(in the rows, 128 means zero)
Each named move below is a turn or a mirror, shown by a few rows before and after it. Which moves, in which order, take the first row of each later pair to the second? The first pair is answered.
q982 (before -> after):
[137 128 142 125  75 129 133 121 109 134 136 113 118 140 128 139 122 120
 141 131 129 149  96 152 123 152 118 121 104 139 161 122 118 114 141 155
 128  89 181 119 112 139 117 140]  ->  [134 135 144  97  91 111 120 131 114 154 149 123 108 121 115 123 128 127
 137 149 139 144 116 146 134 165 135 139  97 143 173 122 112 132 126 137
 125 103 168 138  94 141 115 131]
[113 108 137 125 143 132  75 172 113 137 118 118 145 109 124 139 171 124
 133 125 139 111 118 122 129 133 146 143 146 136 146 115 132 137 139 110
 120 135 117 108 100 120 134 124]  ->  [117 103 135 148 131 146  85 165 111 119 109 110 153 123 136 153 166 117
 135 111 132 116 100 127 121 122 133 131 150 134 136 116 137 121 150 124
 124 124 126  94 115 117 136 130]
[136 126 131 125 132 140 121 132 125 124 112 125 141 130 143 140 140 125
 115 124 118 141  97 145 120 106 127 140 138 127  95 136 151 118 144 117
 145 137 132 124 119 132 135 153]  ->  [135 130 132 104 144 126 111 139 128 142 121 133 133 116 132 128 144 131
 113 137 129 137 114 140 128 116 138 154 133 129 105 136 146 134 133 103
 142 150 122 138 104 135 134 146]
q816 (before -> after):
[107 143 114 129 146 129 123 140 141 142 138 135 111 114 115 135 157 100
 150 151  98 139 117 104 128 100 110 151 135 119 154 142  84 130  98 135
 160 153 133 136 145 187 129 133]  ->  [116 111 146 150  96 156 151 109 121 122 145 114 143 152 142 147 173 128
 144 127 106 119  92 128 108  96 100 140 142 122 113 121 137 123 142 139
 143 145 152 145 125 175  98 145]
[141 149 100 147 132 137 126 134 106 128 157 104 144 118 155  98 116 136
 129 142 125 129 132 135 136 131 119 115 142 131 137 158 160 130 123 156
 134 103 119  88 144 134 155 132]  ->  [141 144 116 132 129 135 127 127 102 138 171 102 150 117 157  91 128 152
 125 144 136 115 139 139 134 141 128 126 142 137 131 150 178 139 129 143
 125 112 115 102 122 132 139 131]
[157 106 132 147  67 122 169 143 125 107 103 114 124 169 145 136  93 181
 148 104  97 135  90 141 124 140  99  69 135  86 102 137 114 139 171 144
 142  76 142 155 117 102 153 117]  ->  [147 126 144  77 114  80 135 157 134 164 140 133 102 114 118  99 109 197
 144 143 124 112 145 128 147 177 143 114 126 102 128 133 110 180 135  97
 138 121 110 194  76 107 142  97]
q799 (before -> after):
[135 126 114 160 124 148 133 118 129 112 116 119 134 138 130 140 117  96
 138 128 105 147 112 145 117 122 115 120 124 124 125 131 124  99 133 142
 141 124 144  98 172 128 143 136]  ->  [137 128 101 154 124 136 129 133 136 113 108 128 123 134 115 135 113  97
 133 136 107 161 118 141 128 124 113 121 115 117 140 140 105 111 127 140
 136 116 139 108 163 132 154 127]
[131 115 164 115  98 112 150 122 109 146 131 100 124 153 130 103 149 153
 139 102 112 129 127 128 154 162 129 135 159 106 128 107 146 152 138 123
 129 112 102 143  92 108  84 111]  ->  [133 115 157 113  98 105 148 131 114 146 127 104 119 152 121 100 145 153
 136 108 113 136 128 127 160 161 128 137 154 103 137 111 135 160 134 123
 126 108 100 149  88 110  91 106]
[111 152 151  97 161 103  84 139 128 119 145  91  85 102  95 101  76  90
 161 145 131 185 178 125 110 153 124 139 148 107 175 131  91 115  77  73
 131 167 141 105 171 149 115 139]  ->  [106 147 173 105 162 126  91 114 115 119 159  75 102 107 123 111  85  88
 170 129 125 161 170 131  90 151 129 135 165 118 149 117 126  94  86  76
 141 181 150  88 186 143  95 153]
[124 118 165 141 107 123 142 113 128 108 141 122 158 159 156 135 125 137
 126 107 141 113 110 140  96 127 112 103 129 138  82 104 174 104 151 145
 114 125 145 137 115 119 109 135]  ->  [131 127 125 124 106  82 130 161 152 107 116 148 127 152 108 121 108 137
 109 134 148 154 126 128 132 133 104 108 102 121 130 131 111 141 134 141
  96 102 126 170  86 130 143 107]
q273 (before -> after):
[131 144 127 115 145 131 110 135 134 126 135 128 108 107 127 133 132 112
 146 130 108 132 121 108 119 123 143 136 137 135 137 135  99  90 105 124
 137 130 123 114 144 130 140 138]  ->  [139 119 147  98 106 123 122 134 128 128 144 129 117 125 120 123 145 150
 126 133 133 125 124 121 126 135 144 143 124 134 127 123 124 119 129 108
 105 126 119 156  87 124 119 127]
[121 123 142 120 128 134 119  91  97 135 142 141 145 107 130 143 173 158
 105 133 134 120 123 139 123 136 138 143 132 146 135 124 133 140 131 129
 135 139 127 167 107 127 122 109]  ->  [117 132 132 143 144 151 118  84  96 127 134 135 146 105 145 158 163 130
 120 121 115 121 112 134 110 123 132 130 144 147 132 128 127 112 123 147
 158 137 134 132 151 127 131 121]
[127 128 138  98 116  81 136 116 142 178 135 178 139  59 107 114 147 145
  93 132 113 167 151 121 188 154 161 159 114 111 141 141 168 177 133 118
 125 204 195 188  83  96 125  81]  ->  [126 113 151 167  91 141 163  72 121 137 123 144 172 100 163 156 142 121
 112  81  84 154  99 135 145 120 133 120 144 110  92 128 209 112 164 162
 150 188 231 125 151  86 113 118]
[173 105 154 142 118 150 159 121 144 100 138 179 159 157 139 126 133 142
 109  93  99 129  98 141 117  97 103 139 123 134  98 109 143 162 168 121
 158 146 150 140  81 134 109 139]  ->  [160 142 121 142 180 142 132 139 161 112 128 187 134 119 131 126 112  94
 131 104  76 144 111 117 123  90 110 140 130 132 129 128  97 142 123 131
 196 154 141 100 138 144 142 142]
q304 (before -> after):
[141 132 147  85 132  98 111 148 126 130 136 130 118 113 119  88  77 131
 109 160 146 161 169 136 135 152 159 134 115 134 128 119  95 140 116 144
 111 124 134 142 132 107 107 129]  ->  [143 120 163  85 117 105 119 136 118 128 143 124 129 123 128  89  85 145
 105 153 152 151 165 145 129 155 159 134 116 137 113 109 117 140 132 141
 102 128 138 150 118 104  92 132]
[140 129 139 132 143 145 107 112 129 127 128 113 136 120 130 143 121 117
 146  98 119 150 101 125  81 112 144 116 110 128 151 133 152 125 132 130
 114 110 133 108 128 128 150 112]  ->  [139 133 130 127 149 140 102 118 133 130 126 117 130 115 123 141 118 114
 146 104 119 156 106 123  87 113 144 117 106 127 160 138 139 129 125 129
 114 110 129 110 128 130 157 108]
[114  98 111 126 134 112 103 158 124 148 123 122 149  90  76 110 146 170
 109 125 139 151 150 124 112 160 134 170 127 130 149 173 122 151 112 118
 148 111  98 147  73 138 185 135]  ->  [117  84 133 130 115 122 114 140 113 147 132 113 165 105  90 113 159 187
 104 115 147 137 144 135 103 164 136 169 131 134 127 160 153 152 132 114
 139 116 105 156  59 132 164 140]
[109 153 129 106 163 144 121 129 129 148 109 126 111 108 120 129  96 111
 149 148 122 120 134 138 113 130 149 127 126 139 130 122 108 119  91 120
 136 118 148 104 130 136 155 144]  ->  [111 151 132  94 159 134 120 136 131 153 111 130 109 107 109 121  99 121
 141 155 132 123 142 139 120 137 153 133 118 138 136 122 107 135  93 111
 124 117 143 122 108 137 153 136]
Now pairs of rows:
Each pair is two moves apart.
[117 112 135 103 106 161 114 121 170 151 125 172 131 135 144 122 129 119
 150 108 154 127 123 145 123  89 119 125 182 121 107  98 168 122 115 147
 147 144 119 141 117 119  81 174]  ->  [119 118 118  85 111 135 103 145 182 158 118 188 113 123 115 110 122 121
 142 128 161 146 139 138 144  97 122 134 166 115 133 110 137 146 102 138
 137 139 107 162  97 125  96 159]	q982, q799
[108 122 156  95 120 112 107 115 113 166 122 105 126 119 132  84 137 113
 108 118 107 136 161 129 136 139 134 163 127 151 138 153 109 147 144 113
 150 151  78 113 107 109 128 158]  ->  [113 123 128 126 108 117 113 126 121 139  94 107 122 135 130  99 118  94
 110 108  90 166 141 127 137 121 112 142 125 138 147 167  82 134 147 138
 154 123  87  95 132 112 151 158]	q816, q304
[126 154 127  65 157 144 134 118 146 164 118 106 173  77 109 149 160 113
 111 147 121 152 181  98 102 161 138 147 110 115 124 130 141 126  97  93
 140 135 109 150 131 116 134 156]  ->  [129 138 146  70 133 156 146 102 134 156 122  95 188  94 122 153 170 129
 108 136 129 140 170 110  91 160 134 144 113 119 103 118 170 125 118  93
 130 133 118 157 118 109 115 163]	q816, q816
[143 111 111 156 100 159 142 143 145 108 105 148 114 173 126 151 100 138
 132 123 124 154 114 145 114 110 105 100 129  99 101 124 100 106 128 156
 122 102 141 128 141 138 142 108]  ->  [144 112 104 143 103 144 136 156 150 114 104 157 106 167 110 142  98 141
 126 134 130 164 124 142 127 116 108 106 119  97 115 128  86 120 120 149
 114 101 134 143 125 140 146  98]	q304, q304
[131 126 138 149 117 135 132 121 121 120 137 123 130 137 132 131 123 128
 141 128 132 125 121 133 127 126 121 127 130 129 113 112 139 116 138 137
 126 130 123 126 129 121 113 138]  ->  [133 129 122 146 116 121 128 138 128 118 126 133 119 137 115 127 117 128
 135 137 134 143 125 129 139 126 117 128 121 121 131 123 114 128 132 139
 119 119 119 137 120 126 128 128]	q799, q982
[127 112 103 103  70 106 154 186 120 131  92 110 110 141 144 131 103 114
 143 119 175 174 137 127 160 100 116 107  77  41 141 140  84  85 150 143
 122 127 143 144 113 142 170 119]  ->  [129  98 125 102  47 116 166 169 109 129 104 102 126 154 156 131 117 135
 138 111 184 159 131 139 153 104 116 109  78  46 120 125 116  89 168 137
 110 130 149 156  90 136 151 123]	q304, q304
[104 123 107 148  71 130 174 109 102  92 114 120 156 100 132 189 154 144
 141  95 122 159 136 149 111  99 132 132 167 112 110 102 113 194 124  98
 107 114 134 143  78 105 118 134]  ->  [ 96 153  77 142 118 114 151 132 118 103 105 134 132  70 116 185 136 112
 153 110 109 177 151 128 122  97 138 135 168 109 142 122  69 189  86 101
 131 119 124 122 112 115 147 129]	q273, q304
[130 142 124 139 149 128 124 119 135 113 130 127 125 108 147 132 128 113
 140 122 110 127 133 110 123 124 132 122 145 135 129 144 132 120 107 120
 144 127 128 119 148 127 134 141]  ->  [130 146 122 130 153 120 122 124 137 120 131 131 121 102 141 127 128 115
 138 129 113 129 140 107 127 127 134 126 142 135 134 144 125 128 102 113
 142 129 122 125 142 128 135 137]	q982, q799
[117 136 104 126 102 125 117 161 121 132  94 150 120 103  97 141 136 120
 117 121 146 147 129 132 158 187 151 116 122 156 145 104  75 155 125 108
 133 147 126 132 113 143 107 117]  ->  [107 148 112 131 130 143 110 143 116 140 103 142 125  89 117 148 138 101
 134 111 134 129 128 128 143 183 159 116 139 165 133  97  90 129 116 112
 159 165 131 100 151 142 101 132]	q799, q816
[111  97  73 199 125 145 111 143 174 108 140 138 152 131 172 114 120 111
 143  55  58 149  77 154  89  70 136  70 160  78  78 162 113 111 119 153
 110 115 128 144 159 145 168 113]  ->  [114 105  54 163 132 105  96 179 191 125 136 163 127 113 131  92 116 124
 128  86  75 169 104 145 119  86 144  87 136  71 115 177  73 151 102 134
  91 111 107 183 118 153 186  86]	q304, q304
[164  93 126 174  73 153 142  98 127  95 145 130 144 155 154 150 114 165
 138  80 131 135  85 141  99 104 121 112 142 122 109 123 159 100 161 162
 134  84 154 117 147 101 107 143]  ->  [154 103 145 159 102 160 131  82 122 117 169 123 147 134 166 146 125 159
 149  82 131 106  97 137  89 112 143 125 155 137 100 112 181  91 148 151
 150 115 151 104 160 100  92 152]	q982, q273
[123 152 131 110 155 119 105 130 129 135 125 125 123 101 127 129 120 108
 131 134 122 132 152 119 128 131 131 133 131 124 141 142 113 126 104 121
 139 150 125 106 154 132 143 122]  ->  [131 133 141  95 121 107 114 135 126 132 128 129 127 116 115 120 130 140
 112 140 142 134 155 132 138 141 129 139 116 120 139 136 123 155 124 110
 108 142 121 146 102 128 131 111]	q982, q273
[110 141 141 145 123 127 104 178  97 127  94 114 117 112  97 108 120 110
 126 149  90 114 114 100  96 109 128  96 141 107 160 109  94 129 129 141
 101 129 153 137 132 137 121 125]  ->  [107 132 165 147 118 144 111 155  85 130 110 102 133 117 117 112 131 118
 131 139  94  91 110 108  82 112 135  98 152 117 136  94 129 119 141 137
 103 140 159 134 131 131 100 134]	q304, q799
[139 103 154 136 100 156 144  92 122 109 133 111 146 141 164 147 150 147
 144  98 129  98 129 151  96 115 125 122 147 136  97 119 170 120 152 122
 125 126 147 117 130 125  99 146]  ->  [136 120 140  83 126 109 120 128 140 145 143 138 118 106 119 115 151 160
 131 138 150 108 173 137 130 142 146 153 124 135 140 131 134 167 121  90
 110 141 118 160  85 133 110 118]	q982, q799
[106 180 137 138 177  89 129 133 208 149 136 137  95 139 124 106 104  69
 147 155 137 160 123 101 146 132 160 102 142 153 140 142 116 123  57 139
 135 125 154  80 165 143 173 119]  ->  [126 130 161 182  87 120 174 107 189 101 123 117 131 209 147 128 111 107
 128 119 145 160  77 134 129 116 124  72 138 144  95 125 162 120 124 158
  99  87 182  98 129 129 148 127]	q304, q816
[138 104 109 161  40  75 136 176 136  81  80 147 134 139 133 132  89 139
 154 101 111 201  61 146 169 115  54 111 134 125 127 170 130 121 144 160
 109 122 123 131 120 142 160 118]  ->  [134 101 151  96  49  50 124 169 129 126 125 153 137 112 121  99 120 182
 142 125 147 162 101 149 179 152  92 152 126 143 122 150 167 164 138 110
  88 164 101 184  52 140 123 105]	q304, q816
[136 105 152 170 116 143 138 124 115  93 131 126 154 156 142 142  93 120
 117  95 128 138 117 137 124 115 117 125 126 123  99 126 121 123 140 166
 118 104 142 129 126 121 120 113]  ->  [131 109 166 163 129 148 134 113 110 103 145 121 161 147 152 141 101 121
 123  93 130 120 122 137 115 118 128 133 133 132  89 118 138 117 136 159
 126 121 142 122 132 120 109 120]	q982, q273
[131 111 141 127 115 125 131 115 121 127 141 128 134 119 129 126 137 134
 119 127 135 123 125 139 123 131 137 133 135 134 111 119 137 141 137 125
 119 135 125 135 106 131 116 117]  ->  [129 124 116 142 131 124 126 130 130 117 121 133 122 114 124 133 119 109
 126 126 119 143 121 128 127 121 128 122 135 127 129 135 105 129 122 140
 132 122 125 114 138 137 140 118]	q816, q982
[133 117 124 142  89 126 134 115 100  98  98 141 147 159 138 129 119 124
  99 110 126 156 120 147 136 108  92 119 115 138 100 121 123  95 159 148
 103  92 143 131  98 128 152 134]  ->  [125 123 142 141 111 144 131  94  92 109 116 129 157 149 160 132 128 116
 114 102 120 131 121 147 121 109 104 120 132 151  81 109 149  75 154 145
 121 117 146 108 122 124 136 149]	q816, q273
[116 132 145 105 147 139 126 119 124 145 135 131 125 116 126 132 130 141
 142 149 130 124 146 124 115 139 151 139 130 145 133 126 129 132 116 114
 134 150 127 138 133 118 133 123]  ->  [122 128 118 124 130 134 131 137 135 123 109 139 118 130 112 140 114 133
 137 149 122 152 134 122 124 127 131 124 120 130 149 142  97 134 121 130
 128 122 130 138 135 122 154 118]	q982, q799
[132 107  94 148  76 111 125 164 142 103  76 147 125 146 122 143 121 119
 110 139 133 157 114  97 154  86 115 106 108 118 149 149  92 125 124 155
 120  63 126 137 122 143 171 103]  ->  [137  89 119 139  49 113 136 150 132 104  88 142 138 161 128 139 136 148
 100 134 150 143 113 111 150  94 118 111 106 122 131 135 125 139 146 143
 101  67 128 160  86 137 146 100]	q304, q304
[149 111  95 187  70 113 171 164 129  88  84 127 125 186 105 141 113 146
 126 128 134 176  95 135 120 111  63 114  94 126 137 140 102 137 140 168
 101  92 108 153 108 136 156 123]  ->  [128 164  75 155 167  97 127 178 146 133 100 140  95 117  98 129 105  98
 153 151 117 167 135 102 126 121  97 137 109 140 169 152  65 123  73 157
 152 133  86 114 167 148 179 124]	q799, q273
[144 145 120 162 136  94 139 110 110 129 104 135 160 130 105 121 101 111
 172 152 110 151  56 120 122 136 157 119 133 131 110 150 113 130 118 150
 117 125 150 106 146  91 102 127]  ->  [145 141 132 132 133  77 135 115 109 147 118 142 158 123  91 104 112 135
 163 167 130 142  76 123 133 154 170 136 123 136 114 143 119 156 117 129
 101 139 138 140 103  91  91 115]	q816, q799
[128 122 118 111 120 103 129 131 133 130 131 138 126 126 113 119 126 142
 110 139 139 146 141 129 149 134 132 139 117 120 140 128 125 156 128 126
 114 125 118 156  95 131 134 115]  ->  [126 132  97 138 132 117 127 133 137 115 112 134 122 128 121 135 110 114
 122 126 117 161 127 123 143 117 120 123 125 114 145 139 105 129 120 148
 134 113 125 120 141 133 153 124]	q982, q273
[134 135 130 106 162 150 143 131 137 136 112 133 128 102 130 129  98  74
 168 116  99 163 106 100 146  98 111 150 116 151 135 137  75 100 100 140
 121 103 123  84 176 129 184 117]  ->  [135 130 139  64 156 120 136 146 141 159 127 147 119  89 102 104 111 106
 151 139 126 160 134 100 167 122 127 173  97 152 148 134  75 141  99 110
  95 114 104 132 118 130 173  96]	q982, q304
[118 125 164 117 132 126  89 118  75 135 148 124 135 140 165 134 133 162
 105 130 132  87 156 130  89 143 139 172  93 159  91 117 183 130 125 138
 151 168 134 141 138 120 102 109]  ->  [123 143 110 111 143  91  75 169 103 130 114 151  98 127 120 126 106 144
  95 155 127 139 168 112 123 141 126 170  68 139 147 151 102 153  99 144
 146 140 119 152 134 132 150  85]	q304, q799
[105 112 131 133 155 131 127 123 103 126 104 132 117 130 124 114 128 125
 148 136 121 160 124  82 114 129 142 116 151 131 135 123 132 104 116 128
 167 143 135 109 136 136 159 125]  ->  [107 112 132 117 156 117 124 131 107 134 108 140 113 123 113 103 131 135
 140 147 130 162 137  82 123 137 148 125 144 132 144 125 127 120 114 117
 158 146 128 127 114 138 156 116]	q982, q304
[144 170 151  94 176 108 136 133 158 180 176 128 119  44 102 141 141 148
 159 190 147 116 123 132 138  82 154 187 133  90 137 121 129 151  98 111
 164 156 117 132 100 146 112 134]  ->  [157 157 104 166 130 129 162 148 164 116 118 122 120  96 104 175 110 121
 159 160 119 168  69 138 134  41  99 136 129  61 141 145  90 121 123 164
 164  90 143  99 140 149 150 140]	q816, q799
